In the rows, zero is written as 128.
Rotation paths and how fast each direction turns (degrees a step):
Each turn is a multiple of 5 degrees from 10 to 175, or 0.

[137 136 127 132 116 134 138 138]
[131 120 117 127 123 120 135 140]
[130 137 125 116 133 124 143 130]
[135 132 127 131 115 133 144 123]
[129 126 111 124 117 130 133 136]
[133 137 127 120 130 124 138 143]
[136 122 127 127 122 119 145 126]
[127 129 112 117 122 132 137 126]
[135 141 127 126 119 135 137 138]
[135 120 123 131 120 118 138 139]
[127 129 117 114 132 122 141 129]
[136 137 129 127 118 134 145 126]
[132 124 115 128 116 129 133 135]
[129 135 122 117 131 122 137 142]
[138 128 133 128 124 122 147 128]
Speeds:
[128 125 131 125 135 121 134 122]	90
[133 125 131 118 122 129 129 130]	0

[133 138 130 137 121 143 121 121]
[133 127 123 135 135 126 149 129]
[122 123 113 123 138 137 117 126]
[127 134 135 131 132 130 129 150]
[141 135 119 138 126 122 117 124]
[113 124 122 141 124 126 136 131]
[138 110 127 126 125 139 124 131]
[127 123 137 133 143 115 127 133]
[127 125 119 122 116 119 115 131]
[123 126 145 140 118 129 128 126]
[141 116 125 123 124 122 137 118]
[110 121 134 120 136 128 124 122]
[135 129 136 112 118 127 126 138]
[128 140 138 132 130 121 124 113]
[122 128 119 119 115 129 141 124]
Speeds:
[130 134 121 132 133 134 130 132]	20
[121 130 133 131 130 124 136 133]	170
[122 127 129 126 121 137 126 133]	120
[127 125 129 121 137 128 124 134]	80

[133 114 129 135 127 137 128 117]
[132 119 140 135 124 137 120 131]
[135 129 134 124 131 133 114 141]
[138 136 121 117 138 134 123 132]
[139 131 120 124 134 136 139 120]
[138 119 132 135 129 135 140 124]
[138 113 136 137 126 127 125 134]
[137 119 130 123 129 125 111 134]
[135 134 123 117 127 137 114 126]
[132 135 129 123 129 146 131 123]
[135 124 136 131 136 142 142 131]
[139 118 130 135 139 125 132 137]
[142 120 119 131 132 123 117 128]
[140 127 124 126 118 132 116 119]
[135 128 136 120 117 143 128 125]
Speeds:
[132 125 122 129 124 135 128 135]	0
[127 130 134 133 122 134 133 123]	80
[127 130 128 118 129 131 136 128]	65
[129 137 126 133 135 130 131 131]	55

[133 118 124 119 134 118 126 118]
[125 115 121 131 134 115 123 132]
[115 121 124 131 136 131 121 140]
[121 125 136 127 138 144 123 131]
[137 123 145 126 131 135 121 122]
[134 120 140 130 115 121 124 129]
[120 119 131 126 113 124 135 134]
[122 121 127 122 125 134 144 130]
[136 121 127 122 139 131 143 130]
[140 127 129 124 139 118 130 139]
[124 133 132 123 131 119 119 143]
[113 136 137 119 131 127 127 131]
[120 130 142 129 134 128 133 117]
[131 125 138 143 131 122 136 124]
[130 127 133 145 122 126 134 139]
Speeds:
[118 130 125 127 123 131 128 135]	85
[134 127 122 122 123 127 135 130]	40
[122 127 130 125 123 121 129 120]	60

[131 129 112 127 124 125 133 124]
[119 134 114 131 123 127 130 123]
[114 136 119 132 130 124 127 127]
[115 133 123 126 136 119 127 131]
[120 126 122 119 133 117 134 129]
[122 125 125 120 128 121 138 120]
[120 127 123 130 124 123 140 117]
[121 130 124 138 131 123 139 123]
[123 130 119 137 135 122 137 131]
[127 128 113 129 133 120 134 130]
[127 129 111 125 126 122 131 126]
[119 134 116 125 122 126 128 123]
[112 135 125 128 129 125 128 124]
[113 132 127 127 134 120 132 129]
[122 126 126 123 136 118 138 127]
Speeds:
[136 132 136 127 125 130 125 131]	0
[126 132 122 125 127 129 118 132]	40
[121 133 132 137 131 130 126 130]	70

[137 124 129 127 136 126 117 134]
[132 121 120 121 120 130 127 137]
[130 130 125 130 113 118 126 124]
[127 122 138 125 130 116 118 123]
[140 117 129 120 133 126 129 133]
[140 130 122 128 119 132 122 131]
[122 122 125 130 119 121 119 127]
[133 123 132 123 128 111 133 127]
[144 127 134 121 130 130 123 128]
[132 116 124 131 120 135 121 132]
[130 126 120 133 120 115 128 129]
[129 133 134 117 127 116 119 129]
[136 118 135 118 124 131 129 129]
[142 123 122 138 124 128 125 128]
[125 125 121 128 128 120 115 134]
Speeds:
[130 127 134 132 123 125 127 138]	0
[122 132 132 124 123 121 130 124]	85
[136 134 125 131 127 124 135 127]	130
[127 124 128 137 122 130 127 121]	100

[115 127 114 123 122 132 132 135]
[118 125 111 131 129 136 135 133]
[121 126 118 134 139 132 138 134]
[117 127 126 126 140 130 142 134]
[112 131 128 119 135 128 141 132]
[109 127 125 118 125 130 137 129]
[112 124 115 124 123 135 132 127]
[116 123 114 133 128 137 134 127]
[119 124 117 135 139 133 140 126]
[116 126 127 128 143 128 142 126]
[110 130 130 121 136 126 138 125]
[108 128 124 121 127 127 132 122]
[110 127 116 126 122 131 130 120]
[114 124 114 135 131 131 131 122]
[120 125 119 136 139 128 133 123]
Speeds:
[129 130 135 127 137 124 133 130]	60
[118 131 128 132 131 132 124 132]	0

[120 137 140 125 123 126 128 138]
[136 142 136 125 137 128 136 126]
[129 123 118 120 136 119 137 119]
[130 120 118 120 117 133 121 121]
[128 120 132 137 130 133 111 129]
[119 137 126 143 128 127 129 137]
[134 133 130 129 127 132 147 139]
[130 122 137 113 129 117 135 128]
[128 136 127 118 126 127 119 113]
[132 122 120 135 138 135 123 116]
[116 118 116 135 124 130 125 134]
[131 130 134 129 120 135 123 145]
[132 136 141 130 136 117 131 133]
[128 138 123 125 126 122 142 118]
[134 115 126 120 129 134 133 115]
Speeds:
[133 121 133 130 137 127 128 129]	140
[128 119 128 121 122 129 130 133]	95
[131 127 126 137 123 126 125 135]	60

[130 127 140 120 128 133 112 137]
[118 125 119 116 121 119 125 132]
[144 129 126 123 121 128 130 113]
[117 134 126 135 137 123 132 116]
[130 125 126 137 129 144 143 131]
[125 129 138 144 127 128 119 138]
[126 116 127 118 134 127 126 139]
[136 136 121 121 118 123 116 130]
[127 131 131 120 132 114 136 117]
[126 139 122 127 130 143 134 119]
[121 126 135 145 118 127 136 128]
[128 116 134 128 135 141 118 132]
[127 123 117 130 124 118 118 140]
[146 125 131 119 133 119 128 127]
[120 147 124 121 134 124 129 124]
Speeds:
[129 122 125 139 133 131 128 127]	55
[124 133 134 132 128 134 135 131]	65
[136 128 135 133 122 123 128 126]	135
[121 134 126 133 126 122 123 129]	160

[127 130 121 125 122 129 133 143]
[128 139 129 131 143 127 120 125]
[134 131 132 115 122 136 132 136]
[126 133 127 135 133 116 122 138]
[130 139 127 125 129 143 129 128]
[133 125 130 118 135 117 126 137]
[124 142 131 135 120 134 127 135]
[136 125 122 124 143 133 124 135]
[120 140 136 121 126 123 132 132]
[141 130 124 133 127 130 119 135]
[116 131 130 122 137 131 132 135]
[140 137 126 123 125 122 123 127]
[125 126 137 130 131 135 127 141]
[131 140 114 125 133 122 129 130]
[133 131 145 124 133 134 122 130]
Speeds:
[137 127 119 127 126 125 127 128]	170
[126 130 123 124 137 132 130 122]	120

[126 133 120 138 137 119 123 134]
[131 129 124 135 144 127 133 132]
[119 131 119 135 139 122 136 122]
[123 123 121 139 135 118 131 137]
[128 121 125 134 140 124 142 127]
[119 124 126 136 132 116 136 122]
[128 117 132 139 129 116 134 134]
[134 122 135 133 134 119 137 119]
[126 127 133 136 126 113 125 120]
[138 122 137 137 133 119 127 130]
[135 130 133 133 137 121 126 115]
[130 133 129 139 132 115 119 126]
[141 130 132 135 141 124 124 130]
[130 138 122 134 141 123 126 120]
[128 132 121 139 138 119 123 136]
Speeds:
[134 135 129 128 131 129 119 126]	25
[131 133 128 119 126 122 132 131]	0

[123 120 128 122 135 141 139 129]
[125 130 140 128 143 135 130 124]
[129 141 140 118 130 129 134 129]
[125 124 134 111 127 124 136 129]
[118 123 133 118 141 126 121 132]
[129 139 130 125 138 129 129 142]
[127 129 133 129 129 121 144 139]
[111 126 137 128 129 125 133 131]
[116 136 128 124 128 140 129 134]
[128 127 128 123 135 141 143 132]
[125 126 142 128 138 129 135 122]
[123 141 141 118 129 130 128 125]
[126 128 128 108 128 131 134 132]
[124 120 131 118 143 127 129 135]
[125 139 136 127 141 124 126 139]
Speeds:
[132 120 126 125 126 126 137 128]	115
[133 126 125 131 138 133 127 131]	85

[128 129 141 125 138 129 134 136]
[123 139 127 131 135 126 140 131]
[129 137 127 120 134 122 130 141]
[129 139 132 126 122 117 137 130]
[142 131 129 129 135 119 132 130]
[132 130 144 128 132 125 137 128]
[131 132 130 134 142 127 138 128]
[124 134 135 123 135 128 133 139]
[125 143 126 129 129 121 139 131]
[138 134 131 122 130 118 131 137]
[135 136 137 129 125 118 139 125]
[140 129 132 130 140 124 134 130]
[125 132 141 127 135 129 140 131]
[128 138 124 131 140 126 137 134]
[127 137 132 120 130 123 132 140]
Speeds:
[124 133 126 134 124 127 134 121]	155
[127 133 122 123 122 123 126 132]	60

[134 131 139 136 139 136 116 130]
[140 121 127 139 133 116 130 126]
[134 129 129 142 126 141 122 130]
[134 124 123 138 124 114 118 131]
[125 137 123 146 125 133 129 126]
[126 130 115 131 130 120 111 126]
[121 139 127 141 137 124 131 128]
[134 130 119 128 139 128 118 114]
[126 129 133 138 144 125 128 133]
[143 130 130 133 133 129 125 115]
[131 118 130 141 137 130 123 136]
[141 131 133 141 121 121 123 124]
[129 121 118 144 128 134 125 132]
[127 137 127 137 121 119 114 129]
[123 129 112 139 132 126 132 122]
Speeds:
[136 121 133 132 124 130 129 131]	40
[124 124 131 136 129 127 123 121]	0
[130 127 122 128 127 138 129 122]	145

[127 114 126 112 130 129 121 126]
[125 119 120 122 126 136 118 116]
[125 117 121 129 127 126 128 112]
[123 120 129 129 124 113 119 117]
[113 128 122 131 118 121 120 124]
[114 124 120 126 121 120 136 129]
[118 120 127 114 125 117 129 134]
[119 123 121 113 123 134 123 130]
[125 116 118 117 127 135 132 122]
[132 113 125 119 131 127 123 118]
[122 122 124 127 124 127 114 115]
[120 123 118 134 123 124 128 114]
[119 122 127 130 124 111 128 124]
[111 128 124 123 120 118 123 131]
[113 124 119 119 121 128 135 131]
Speeds:
[126 129 122 132 127 133 137 124]	115
[134 130 118 129 127 125 126 132]	0

[137 133 124 130 136 134 142 134]
[114 122 133 138 121 128 139 125]
[141 125 133 140 127 126 121 139]
[121 116 128 127 127 143 118 128]
[124 126 123 125 138 113 119 136]
[133 126 119 125 131 130 127 107]
[134 127 132 111 121 119 135 131]
[130 139 116 133 123 137 137 130]
[118 133 140 134 114 122 127 128]
[139 136 134 135 134 136 121 133]
[111 124 136 123 136 135 129 129]
[132 126 126 136 144 115 132 129]
[131 113 128 128 125 134 134 115]
[135 120 122 124 121 120 133 145]
[123 129 114 136 117 134 121 124]
Speeds:
[119 131 121 132 130 124 131 130]	110
[124 126 135 124 126 119 128 133]	160
[130 126 127 123 134 124 136 122]	60
[126 132 137 133 132 131 133 130]	40

[132 122 119 126 147 134 127 126]
[123 119 116 129 138 116 136 128]
[134 122 113 121 139 131 122 136]
[119 125 116 124 136 110 121 130]
[127 123 115 111 129 128 122 135]
[118 129 126 118 137 118 115 123]
[122 125 119 107 126 129 131 125]
[121 130 128 118 144 132 121 117]
[120 122 122 117 132 125 142 118]
[128 123 121 121 145 138 128 120]
[123 121 117 128 137 119 140 123]
[133 121 114 123 142 134 129 133]
[121 122 118 129 141 113 127 130]
[130 120 112 117 132 127 125 138]
[120 127 123 121 139 115 114 128]
Speeds:
[124 119 122 129 126 130 124 123]	0
[129 130 131 131 136 131 119 126]	160
[130 126 128 133 133 132 137 123]	35

[135 140 123 132 125 117 125 125]
[123 129 116 128 134 125 129 118]
[118 116 132 130 134 132 122 127]
[127 124 139 118 129 124 124 140]
[137 131 127 122 125 134 139 134]
[132 132 128 141 123 133 133 125]
[124 135 128 136 127 118 119 121]
[122 126 120 116 133 125 125 121]
[124 114 129 123 132 136 129 131]
[132 126 141 129 128 127 128 140]
[137 143 128 126 126 128 133 130]
[127 132 119 136 123 134 132 120]
[120 122 129 134 127 120 121 121]
[127 122 129 114 134 120 121 127]
[133 122 124 122 133 139 133 136]
Speeds:
[124 129 129 131 124 119 125 136]	115
[133 134 133 124 130 126 119 127]	110
[132 135 126 136 134 127 131 130]	70

[128 123 116 128 136 135 140 128]
[132 112 131 130 122 123 135 131]
[123 116 128 131 127 130 114 134]
[138 128 125 132 141 130 118 130]
[136 123 139 117 138 131 131 125]
[117 124 138 132 133 140 132 125]
[135 127 127 136 123 143 133 133]
[131 119 116 118 127 132 131 133]
[123 112 124 132 134 121 132 129]
[135 118 136 133 126 125 118 132]
[131 128 127 123 137 137 114 132]
[134 128 131 129 143 135 135 124]
[127 121 140 125 123 138 137 127]
[121 122 121 134 123 142 128 134]
[139 119 114 130 130 129 131 134]
Speeds:
[124 138 128 127 124 120 129 129]	0
[126 124 120 129 121 129 134 130]	55

[125 127 134 125 121 122 131 110]
[137 114 123 129 131 116 131 132]
[113 131 129 127 135 123 139 127]
[136 134 113 133 126 126 132 120]
[114 120 118 125 122 128 123 133]
[127 127 134 136 115 132 141 125]
[129 124 126 127 121 115 120 117]
[128 115 130 129 132 122 140 134]
[122 141 126 132 130 118 135 122]
[132 120 110 128 128 130 130 122]
[114 127 122 132 120 126 130 139]
[128 128 130 131 115 132 136 112]
[132 117 127 128 120 113 120 131]
[121 122 137 127 133 125 142 126]
[135 137 119 134 129 115 131 120]
Speeds:
[137 125 127 132 127 132 135 130]	170
[125 126 123 126 122 121 135 126]	0

[128 120 113 131 126 124 134 135]
[122 127 116 116 137 132 132 126]
[119 130 115 134 130 121 119 122]
[117 133 130 117 122 129 117 129]
[118 123 130 134 117 119 123 136]
[117 118 133 122 124 135 136 135]
[119 123 121 141 128 133 137 130]
[124 130 116 126 127 146 129 128]
[128 137 113 134 125 126 124 134]
[128 126 119 113 121 125 123 137]
[119 123 121 128 129 112 132 135]
[115 117 128 118 130 129 128 121]
[111 131 127 139 130 128 126 124]
[120 127 131 127 118 142 118 128]
[123 133 128 136 118 130 130 142]
Speeds:
[130 136 129 128 121 128 119 130]	70
[126 127 134 135 124 136 131 130]	45

[121 121 137 128 125 128 122 114]
[120 129 138 134 131 139 128 139]
[126 123 129 133 114 128 137 121]
[113 137 136 125 131 131 127 123]
[126 112 136 134 128 137 130 126]
[122 139 131 137 117 134 128 132]
[119 123 134 128 127 125 140 116]
[117 128 134 127 125 138 116 129]
[131 126 136 142 126 131 139 131]
[116 134 127 123 114 133 130 123]
[121 125 139 136 135 128 126 118]
[123 124 134 128 120 140 130 138]
[124 133 130 140 121 126 133 117]
[115 126 138 117 128 133 130 128]
[127 121 131 142 126 136 121 124]
Speeds:
[127 126 131 125 134 128 138 132]	155

[121 135 127 129 113 129 127 126]
[122 139 124 132 114 126 127 128]
[124 137 121 135 114 123 126 130]
[125 139 123 134 118 121 121 132]
[124 141 122 135 122 121 121 134]
[125 140 124 133 126 122 120 138]
[123 140 127 131 129 122 118 137]
[119 139 127 127 131 124 119 139]
[118 140 130 126 132 128 120 138]
[117 140 130 124 132 131 123 135]
[115 141 132 122 132 135 125 134]
[116 140 131 123 129 137 128 131]
[117 141 129 121 124 137 130 129]
[118 139 124 122 120 138 131 128]
[120 139 122 124 117 137 131 129]
Speeds:
[122 124 126 133 131 125 137 131]	0
[132 133 128 131 122 131 135 121]	25

[133 126 118 134 120 136 133 113]
[127 128 125 131 146 135 138 132]
[118 133 141 121 132 130 116 130]
[124 120 117 121 118 123 121 131]
[135 135 123 138 126 120 140 136]
[133 129 141 141 128 138 125 124]
[132 116 124 118 138 131 123 119]
[121 139 129 116 133 117 135 129]
[119 137 126 131 113 136 125 131]
[131 117 117 140 132 130 123 138]
[133 122 145 130 133 116 131 129]
[136 131 132 116 116 135 128 119]
[131 136 110 128 134 129 131 122]
[110 131 135 137 136 130 133 130]
[125 118 133 121 125 134 114 138]
Speeds:
[128 134 122 136 125 132 133 128]	90
[131 130 124 129 128 130 116 125]	120
[138 124 131 133 124 125 129 128]	65
[129 136 131 131 135 120 128 129]	130

[130 132 124 129 130 116 110 126]
[127 133 146 135 134 120 125 135]
[120 147 131 131 120 134 128 129]
[125 140 118 135 142 132 126 129]
[113 119 126 133 131 127 120 138]
[126 135 125 121 125 120 109 130]
[128 138 141 127 140 119 125 130]
[112 141 135 134 124 130 132 126]
[127 139 116 141 132 132 119 126]
[125 122 129 135 136 129 118 144]
[121 136 131 116 122 127 116 136]
[127 142 130 124 141 118 125 125]
[109 128 134 139 130 125 130 126]
[127 137 120 140 122 129 115 127]
[132 129 132 136 138 127 118 143]
Speeds:
[127 121 121 135 127 126 123 127]	80

[130 127 128 113 124 132 143 124]
[136 118 126 123 127 134 142 126]
[132 111 124 130 131 132 136 124]
[120 113 125 128 132 130 130 120]
[114 121 129 117 129 130 133 121]
[121 128 128 114 128 130 142 123]
[135 126 128 120 130 133 145 124]
[138 117 127 126 131 136 139 121]
[128 110 125 129 127 130 132 119]
[116 114 126 121 126 126 130 123]
[116 123 125 116 129 126 139 127]
[125 128 128 120 134 133 146 125]
[134 124 130 125 133 137 142 120]
[133 114 128 127 128 136 132 116]
[124 112 126 121 121 129 130 121]
Speeds:
[130 132 126 124 127 125 136 137]	70

[122 123 127 124 125 130 142 140]
[119 127 125 127 127 130 141 145]
[118 128 127 130 131 131 136 144]
[120 124 131 133 136 128 134 143]
[125 122 134 132 138 122 135 142]
[129 122 132 130 136 118 138 140]
[128 127 131 131 133 115 142 138]
[122 132 129 134 129 115 142 135]
[119 134 127 137 136 116 137 133]
[118 131 131 138 138 119 134 128]
[119 124 135 136 139 119 134 125]
[119 122 138 132 137 116 136 122]
[121 122 137 128 129 116 139 118]
[117 127 137 129 124 118 139 122]
[113 130 137 130 124 124 137 121]
Speeds:
[136 121 131 123 126 123 132 126]	55
[123 129 134 128 132 128 138 130]	0
[126 121 120 131 130 125 130 135]	10
[125 126 123 129 131 127 131 117]	20

[136 126 144 141 128 128 131 131]
[132 126 122 122 143 121 123 137]
[124 133 127 126 120 111 138 125]
[119 128 136 144 136 131 126 129]
[134 116 127 124 131 116 112 127]
[138 138 129 136 119 117 136 130]
[117 127 136 130 141 128 128 142]
[127 117 127 124 134 114 130 116]
[128 137 123 147 125 121 126 126]
[125 123 141 127 128 125 118 140]
[143 121 130 127 137 118 138 124]
[120 140 121 134 132 120 129 136]
[117 119 143 128 126 120 125 125]
[142 123 125 142 135 125 125 123]
[128 137 125 127 125 117 121 143]
Speeds:
[130 137 133 124 131 129 124 122]	0
[131 125 132 125 121 124 133 121]	140

[126 117 130 140 122 131 122 121]
[131 128 129 121 141 123 118 130]
[129 128 128 127 112 117 125 123]
[133 124 111 131 133 132 125 128]
[131 126 136 122 122 134 113 132]
[140 127 122 121 128 120 137 132]
[127 140 122 134 121 138 126 130]
[129 119 128 118 130 138 134 135]
[136 140 137 134 127 127 133 135]
[119 134 122 119 126 133 139 124]
[124 120 136 140 127 136 131 132]
[129 133 135 120 141 128 132 122]
[117 129 132 133 119 118 133 127]
[128 122 121 136 138 133 129 117]
[121 126 140 124 130 123 116 132]
Speeds:
[120 129 134 131 133 128 135 124]	25
[129 121 134 127 133 135 123 131]	110

[120 121 121 124 123 114 119 134]
[131 118 120 114 130 141 127 129]
[130 141 129 113 129 119 132 137]
[117 134 127 133 139 140 126 138]
[141 138 132 127 134 124 113 123]
[117 126 111 128 140 119 127 120]
[123 122 138 114 129 134 118 115]
[132 133 129 122 138 125 147 125]
[113 140 141 134 127 133 126 125]
[141 124 134 142 140 130 128 122]
[124 130 120 135 119 118 127 112]
[124 106 136 127 128 130 132 125]
[136 134 130 123 115 130 145 121]
[120 127 139 140 126 124 136 142]
[140 129 128 141 120 142 124 128]
Speeds:
[137 133 124 126 128 123 133 126]	140
[126 127 134 133 129 127 133 118]	20
[126 122 127 118 125 127 133 125]	70

[137 126 144 130 141 120 134 123]
[132 123 128 127 139 143 139 135]
[131 109 128 125 117 126 130 137]
[127 125 120 129 127 112 142 126]
[117 140 117 119 127 133 137 136]
[128 136 126 123 105 129 125 129]
[133 135 118 133 127 121 121 113]
[124 139 124 127 141 128 112 131]
[136 134 146 136 125 132 120 133]
[133 120 132 144 136 134 130 119]
[115 112 129 128 139 129 123 137]
[123 123 144 124 123 119 141 134]
[126 126 124 124 127 136 147 119]
[123 121 115 111 122 133 124 129]
[136 134 127 117 121 110 128 125]
Speeds:
[120 124 127 134 125 126 135 132]	45
[130 136 120 132 123 126 125 131]	35
[125 128 127 126 134 117 125 130]	100

[123 122 130 136 123 132 131 111]
[137 124 122 125 130 136 137 118]
[134 129 133 137 136 143 133 129]
[120 125 134 139 127 138 129 116]
[130 124 121 127 126 136 136 111]
[140 127 128 133 134 139 136 125]
[123 123 136 137 132 140 128 122]
[125 125 121 130 125 136 132 110]
[142 128 124 131 130 138 135 121]
[130 123 140 137 135 140 132 126]
[118 124 128 132 127 137 128 114]
[137 130 119 130 127 137 134 117]
[138 124 136 138 132 138 135 126]
[118 120 135 132 133 139 130 117]
[129 132 118 129 126 140 132 115]
Speeds:
[131 122 125 129 129 126 117 129]	0
[128 128 119 120 129 128 129 123]	110
[136 122 130 126 127 122 134 127]	100
